One turn moves every row onto another: examples first, then more rows asked
Z369: [ 0.17 -1.85 -1.15  4.47 -1.53 -0.02 -0.79  1.52  0.48 -2.74  1.83 -0.61
  2.37  0.01  2.85  0.09  3.24  1.20 -1.02]
Z314: [ 0.64  0.37 -0.62  3.43 -1.16  2.21 -1.69  2.54  1.97 -3.03  1.85  2.03
 -1.92  1.00  2.75  2.00  1.43  0.56 -1.37]
Z318: [-0.86  0.66  0.82 -1.02  2.47 -0.05 -2.65 -1.86 -2.40  0.89  1.53 -1.96
 -2.26 -2.10  0.13 -2.22 -2.29  1.25 -2.60]
Z796: [ 0.42  0.38 -0.56  0.97 -0.60  0.00  2.20  0.65  2.95  0.08 -0.08  1.08
 -0.74  1.42  1.93  4.39 -2.61  0.38  2.83]
Z928: [ 0.35 -1.63 -1.19  1.18 -2.46 -2.52  3.06  0.19  1.00 -1.11  0.69 -1.10
  3.04  1.31  1.15  2.18  0.94 -1.16  1.04]
Z497: [ 0.82  0.66 -2.16  0.82 -2.10  1.80  0.37  2.15  3.38 -3.08  2.07  2.41
 -1.46  1.70  1.14  1.07  1.03 -0.03 -0.68]
Z893: [-0.12 -0.15 -1.41  1.24 -1.35  2.52 -0.24  1.72  3.57 -2.86  1.89  2.72
 -2.34  0.68  3.22 -0.50  1.73  1.54 -0.07]
Z7: [ 0.19 -1.13 -0.85  1.45 -1.07  2.01  1.75  1.42  3.24 -2.90  1.62  3.72
 -2.83  0.44  2.88  0.62  1.20  1.46 -0.41]
Z384: [-1.39  1.80  1.91 -2.43  1.78 -0.91 -2.20 -0.88 -1.49  1.10  2.21 -1.64
 -1.92 -1.09 -0.31 -2.35 -0.28  2.68 -3.04]
Z112: [ 0.58  0.49  1.11  2.54 -1.24 -0.26  0.57  1.40  0.86 -0.95  0.49  1.23
 -1.60  2.04  2.81  5.66 -0.93 -1.44  0.22]
Z117: [-0.09 -0.45  0.49  2.61  1.21 -0.30  1.60  1.29  1.04  0.93 -0.18  1.20
 -1.06  1.75  2.16  6.00  0.64 -0.57  1.33]
Z29: [-1.30  2.14  2.30 -2.82  1.92 -1.20 -1.76 -0.94 -1.55  1.69  1.85 -1.42
 -2.51 -0.66 -0.27 -0.99 -1.27  2.04 -2.67]
Z336: [-0.62  0.19  2.05 -1.94  2.96 -2.01 -1.72 -0.64 -2.26  1.44  0.04 -1.05
 -1.50 -2.09 -1.99 -1.23 -0.81  1.34 -2.31]
Z159: [-0.37 -2.60 -0.49  3.75  1.10 -1.75  1.81  0.58  0.01  0.49  0.09 -0.90
  2.70  0.62  2.20  3.36  2.95  0.57  1.17]
Z373: [-0.50  0.55  2.18 -2.18  2.99 -1.43 -1.89 -0.39 -2.08  1.19  0.12 -0.69
 -2.22 -1.85 -2.03 -0.90 -1.09  1.35 -2.42]
Z508: [-0.01 -1.96 -1.32  1.94 -1.07 -1.77  2.70 -0.06  1.55 -0.04 -0.06 -1.31
  3.42  0.09  2.07  2.09 -0.39  1.17  3.03]
Z147: [-0.17  0.35  0.67 -0.11 -1.18  0.11  2.12  0.79  2.70 -0.69  0.30  2.09
 -2.95  1.76  3.20  3.85 -1.10 -0.71  1.68]
Z562: [ 0.22 -1.25  0.76  0.70 -1.22 -0.42  3.93  0.21  2.04 -0.96  0.25  2.66
 -2.22  1.26  2.80  3.92 -0.79 -0.24  1.11]
Z905: [ 0.12  0.10 -0.90  3.02  1.42  2.59 -0.64  2.54  2.47 -0.93  1.28  2.76
 -2.45  1.33  2.09  3.27  2.05  1.11 -0.10]
Z784: [ 0.09 -1.85  0.61  3.47 -1.41 -2.46  1.39  0.38 -0.62 -0.70  0.32 -1.63
  2.56  0.78  2.91  3.56  1.08 -0.89  0.63]
Z260: [ 0.56  0.67 -2.18  1.57 -0.67  2.71 -0.08  1.86  4.16 -1.99  1.47  2.51
 -1.59  0.59  1.93  1.17 -0.58  2.29  1.25]
Z291: [-0.74 -2.78 -1.64  2.20 -1.55 -0.49  1.25  0.26  1.67 -2.12  1.34 -0.35
  2.40 -0.34  3.23 -1.82  3.37  1.82  0.66]
Z800: [-0.80  0.37  0.99 -1.02  2.41 -0.61 -2.31 -2.15 -2.75  0.97  1.27 -2.50
 -1.60 -2.09  0.02 -2.21 -2.21  1.10 -2.30]
Z241: [-1.36  1.52  2.58 -2.69  1.73 -2.14 -1.15 -1.42 -2.16  1.98  1.65 -2.19
 -1.38 -0.86 -0.30 -1.00 -1.04  1.99 -2.40]
Z991: [-0.29 -3.36  0.08  1.70 -1.33 -2.34  4.62 -0.63  0.75 -0.79  0.09  0.14
  1.65  0.24  2.74  1.86  1.08  0.40  1.35]
Z878: [-1.52  1.17  1.92 -2.28  1.87 -1.91 -1.61 -1.26 -2.05  1.59  1.92 -2.35
 -0.79 -1.18 -0.26 -2.24 -0.22  2.56 -2.75]
Z980: [-0.76 -2.27  0.46  1.05 -1.51 -2.81  3.46 -0.67  0.76  0.00 -0.15 -0.92
  1.84  0.85  3.28  2.48  0.58 -0.50  2.51]
Z93: [-0.54  1.14  1.64 -2.07  2.79 -0.17 -2.31 -1.13 -3.06  1.48  1.87 -0.29
 -2.85 -0.43 -0.05 -1.92 -1.71  2.21 -1.57]
Z748: [-0.66  0.46  1.79 -1.86  3.09 -1.21 -2.26 -0.19 -1.88  0.96  0.39 -0.37
 -2.14 -2.06 -2.06 -1.62 -0.45  1.64 -2.76]
Z68: [-0.56  0.02  1.75 -1.83  2.96 -1.75 -2.17 -0.52 -2.19  1.02  0.33 -0.94
 -1.25 -2.34 -2.02 -1.79 -0.29  1.69 -2.61]
Z431: [-0.26 -2.07 -1.94  4.30  1.11  1.13 -0.47  1.88  1.38 -1.29  1.47  0.60
  1.34  0.13  2.20  0.59  4.45  2.22 -0.20]
Z572: [-0.21 -3.34 -1.38  2.51 -1.30  0.07  2.44  0.34  1.91 -2.77  1.53  1.23
  1.15 -0.62  2.84 -1.40  2.92  2.26 -0.07]
Z661: [ 0.16 -1.72 -2.91  2.74 -0.92  0.90  0.40  1.12  2.85 -2.01  1.40  0.01
  2.60 -0.52  1.99 -1.17  1.46  3.06  1.42]
Z846: [-0.77  0.82  1.09 -1.23  2.60 -0.33 -2.43 -1.91 -2.52  1.14  1.25 -1.95
 -2.41 -1.86  0.05 -1.48 -2.69  0.84 -2.36]
Z403: [-0.76  0.22  1.79 -1.57  2.73 -1.49 -1.61 -1.78 -3.63  1.78  1.47 -1.51
 -0.84 -0.79 -0.10 -2.34 -1.19  2.09 -1.31]
Z865: [-0.47  0.92  2.17 -2.03  2.72 -1.28 -1.58 -1.69 -3.58  2.03  1.37 -0.84
 -2.03 -0.31 -0.11 -1.25 -2.06  1.78 -1.03]
Z195: [-0.70  0.72  1.38 -1.53  2.76 -0.37 -2.51 -1.33 -3.21  1.08  2.03 -0.81
 -1.55 -0.83 -0.05 -3.11 -0.85  2.69 -1.76]
Z307: [-0.83  0.50  1.20 -1.26  2.45 -0.73 -1.97 -2.12 -2.83  1.25  1.17 -2.27
 -1.95 -1.96  0.02 -1.37 -2.66  0.76 -2.19]
Z553: [ 0.39 -1.49 -2.82  1.85 -2.44 -0.03  0.95  1.18  2.10 -3.00  2.09 -0.03
  2.51  0.61  1.13 -1.09  2.89  0.61 -0.37]
Z923: [ 0.56  0.52 -0.60  0.07 -2.19 -0.60  2.44  1.12  2.36 -1.16  0.74  1.36
 -0.96  2.54  1.17  4.23 -0.90 -1.81  0.79]

Z7 moves to Z572
Z117 moves to Z905
Now these:
Z403 moves to Z865
Z369 moves to Z784
Z748 moves to Z68
Z553 moves to Z928
Z318 moves to Z800
Z508 moves to Z796
Z980 moves to Z147
Z878 moves to Z241

One turn moves every row onto another: examples first, then more rows asked
Z838: [ 0.97 -1.89 -0.20  0.60 -1.38 -0.79 -2.26  4.11 -1.51  1.47 -0.14  1.32
  1.07 -0.92 -3.83 -3.76 -0.83]
Z954: [ 1.40 -1.57  0.53 -0.51  2.89  0.41 -1.29 -1.11 -1.60 -0.40  0.10  0.90
  0.49  0.63  2.07  0.99 -2.13]
Z58: [ 2.41 -0.36 -2.60  1.43 -0.53 -1.62 -2.82 -1.65 -0.71  0.48  2.18 -1.62
  5.19  2.36 -0.98 -0.81 -1.04]
Z4: [ 2.00  1.36 -2.14 -0.33 -0.40 -0.98 -2.82 -2.87 -0.11 -0.78  1.96 -1.41
  4.55  2.01  0.31  0.02 -2.14]
Z395: [-2.70  1.06 -1.84  2.80 -3.20 -2.65 -1.45  1.55 -3.81  0.68  0.60 -1.64
  2.48  1.19  2.01 -4.62 -1.15]
Z924: [-1.85  4.12 -0.91  1.40 -2.92 -0.52 -0.28  0.28 -1.57  1.58 -1.50  0.41
  4.47 -2.64  1.59  2.17 -2.05]
Z226: [-2.66  3.23 -1.10 -0.80 -1.47  1.38  0.10  0.09 -3.24  1.40 -1.02  1.57
  4.91 -1.53  0.91  1.70 -2.40]
Z632: [-4.37  1.60  0.15 -0.02  0.76 -1.28 -1.79  1.78  0.92  1.61  0.72  2.15
 -1.89  1.13 -1.03 -0.60 -0.20]
Z834: [-1.83  0.85 -0.29  3.48 -4.70 -3.22 -2.74  2.59 -2.55  1.77  0.81 -0.99
  3.18  2.38  1.91 -2.86 -1.85]
Z808: [-2.84  0.55 -1.09  3.84 -2.70 -2.94 -1.70  2.53 -3.44  1.27 -0.05 -1.82
  3.88  1.32  0.70 -3.56 -2.75]
Z711: [ 1.97  0.09 -3.20 -1.35 -0.76 -0.50  0.04  3.31 -0.64  1.19 -2.07 -0.44
  2.81 -1.48  1.33 -1.80  1.33]
Z742: [ 0.30  2.59  1.68 -1.33 -4.46  0.02 -3.07 -0.75 -3.27  0.50 -0.01 -2.27
 -0.19  3.27 -2.50 -0.12 -1.49]
Z835: [-2.02  3.70 -2.19 -0.14 -2.42  0.48  0.81 -0.64 -1.54  1.26  0.04  1.87
  4.34 -2.27  0.33  1.99 -1.52]
Z602: [ 0.08  2.59  3.47 -1.39 -5.25 -0.29 -2.13 -0.25 -1.06 -0.22  0.86 -0.58
 -0.32  2.49 -1.44 -0.61 -2.75]
Z755: [ 1.94  0.70  0.41  0.06  2.19  0.06 -2.38 -2.67 -1.75 -0.62  0.12  0.17
  1.15  0.45  1.77  1.07 -3.50]
Z85: [-4.21  0.61  0.64 -0.82  0.29 -0.94 -1.05  2.93  1.48  0.66 -0.10  0.54
 -1.56  2.03 -0.57  0.38 -0.56]
Z98: [ 1.34  2.57  2.06 -0.95 -5.07 -0.72 -2.30 -1.14 -3.38  0.94  0.69 -0.77
 -1.14  2.71 -0.82 -0.72 -2.32]
Z753: [-4.53  0.45  0.98  1.18 -0.81 -0.58 -0.54  2.38  1.21 -0.19  0.28  1.62
 -1.46 -0.13 -0.31  1.14 -0.43]
Z489: [ 2.92 -0.89  1.03 -0.03 -0.57 -0.63 -2.06  2.34 -1.44  1.70 -0.19  1.48
  0.95 -0.07 -3.95 -3.88 -1.98]
Z155: [ 0.74 -1.30 -2.46 -1.13 -1.47 -0.65 -1.20  5.18 -1.21  1.88 -1.92  0.53
  1.51 -0.96  0.95 -2.19  1.25]

Z602 moves to Z834
Z85 moves to Z98
Z226 moves to Z632
Now these:
Z954 moves to Z489
Z838 moves to Z4

